One turn sends every row of this set to another row. A few are shown first. Where does it send the rows asked after them?
Todi: [-0.57 -0.84  1.01  0.73  1.64  5.04 -1.18  1.96 -1.52 -1.52 -0.73  0.12
  1.91  0.17 -0.85]
sonu: [-1.91 -1.45  0.17 -1.57  2.50  1.54 -1.10  1.81  1.88  1.93  0.59 -1.40
  0.20 -0.94  0.91]
Terat: [-0.27 -0.92  2.68  0.15  1.03  2.27  0.24  4.65 -2.51  1.21 -0.42 -2.09
  2.26 -1.10  0.95]
ruk: [-0.82 -0.66 -1.08 -1.18  2.23  2.36 -2.81  2.90  0.34  0.94  0.69 -3.50
  0.66  0.25  0.58]
Pof: [ 0.73 -0.31  0.83  2.43  1.36  0.83  2.09  2.25 -1.54  0.02  0.31 -1.46
  3.12  0.10 -0.57]
vep: [ 1.02 -0.13  2.45  2.00  2.15  0.20 -0.15  4.48  0.08  0.08  0.94  0.53
  1.93  0.05  0.58]
malu: [ 1.49 -0.17  1.78  1.26  1.57  0.87 -1.02  1.52 -3.02 -0.04  0.67 -0.57
  1.44 -1.54  1.10]
dut: [-0.76 -0.15 -0.70 -0.89  3.12  0.87  1.67  3.37 -0.60 -2.23  0.72  0.61
 -0.04 -2.28 -0.76]
vobud: [-0.81 -0.54  1.12  2.22  2.02  4.47 -0.18  3.44  0.30 -2.10 -0.39  0.48
  1.13  0.36 -1.22]
fum: [ 0.24 -1.09  2.30  2.12  0.65  1.20  1.20  4.10 -0.86  1.35  0.36 -0.96
 -1.04 -1.49 -0.20]
Pivom: [-0.87 -0.95  1.79  1.38  1.71  4.81 -1.20  3.52 -0.12 -1.41 -0.44  0.56
 -0.20 -0.40 -0.81]
Rafus: [-0.69 -0.02 -0.77 -1.67  3.43  1.06  1.08  3.21 -1.15 -2.54  0.59  0.50
  1.46 -1.97 -0.35]
lag: [-0.36 -0.49 -1.23  0.40  2.47  1.40 -2.12  3.19  2.04  0.45  1.20 -2.50
 -0.40  0.50  0.03]
nezo: [-1.07 -0.33 -0.94 -1.83  2.72  1.75  1.69  2.65 -1.92 -2.11  0.18 -0.35
  0.94 -2.41 -0.69]
bavu: [-1.62 -1.13 -1.00 -0.12  2.65  0.86  0.37  1.03  2.41  1.37  0.87 -1.48
  0.47 -0.35 -0.05]
sodop: [-1.17 -1.21  1.33  0.86  1.13  5.48 -0.65  2.60 -1.38 -1.02 -0.94 -0.55
  0.42 -0.60 -1.10]
Ledo: [-1.06 -0.44 -0.24 -2.32  2.89  1.67  0.74  3.37 -1.64 -1.67  0.40  0.28
  0.03 -2.81 -0.14]
Vos: [-1.29 -0.72 -1.15 -0.06  1.93  2.42 -1.35  3.87  1.27  0.91  0.60 -3.96
 -0.32  0.05  0.04]
sop: [ 0.59 -0.44  2.23  2.54  1.03  1.03  0.55  3.32 -1.78  0.31  0.55 -1.35
 -0.98 -2.21  0.55]
Pib: [-0.37 -0.61 -2.10 -0.15  2.03  1.90 -1.68  1.45  0.47  0.70  0.89 -3.52
  0.65  0.47 -0.29]
vuka: [-2.48 -1.33 -0.86 -1.08  2.08  2.05  0.64  1.19  1.26  1.82  0.16 -2.88
  1.43 -0.79  0.27]
penav: [-0.49 -0.23 -1.89  0.31  2.71  1.59 -1.50  2.89  1.54  0.04  0.98 -3.16
  1.57  1.20 -0.15]
ligun: [ 1.35 -0.75  1.70  0.35  1.01  1.09 -0.43  1.08 -3.01  1.22  0.52 -0.35
  1.68 -0.80  0.30]
puva: [-1.42 -0.37 -0.26 -1.57  3.06  1.67  1.61  4.62 -0.86 -2.13  0.28 -0.18
  0.38 -2.54 -0.33]
mek: [ 0.71  0.11  0.94  3.24  1.54  0.82  1.70  2.51 -2.01 -0.77  0.37 -2.04
  2.14 -0.98  0.04]
dozi: [-0.21 -0.58  0.52  1.80  1.76  4.27 -0.44  1.39 -0.60 -1.90 -0.26  0.70
  1.28  0.44 -1.47]
tof: [-2.55 -1.05 -0.10 -0.73  2.92  1.54  0.36  3.23  2.72  1.17  0.37 -2.26
  1.55 -0.36  0.78]
tate: [-0.17 -0.40  2.43  1.27  1.49  2.05  0.36  4.28 -2.91 -0.02 -0.35 -2.60
  2.28 -1.68  1.35]
zutab: [ 0.95  0.20  2.54  2.31  2.43  0.42 -0.48  4.45 -0.90 -0.89  0.71 -0.30
  2.02 -0.96  1.34]
goge: [-1.67 -0.88 -0.45 -1.33  3.04  1.23 -0.82  1.42  1.80  1.05  0.74 -1.45
  2.53 -0.01  0.85]

dozi -> Todi
malu -> tate
Now these:
ruk -> Vos
Pof -> ligun
Ledo -> puva
sonu -> tof

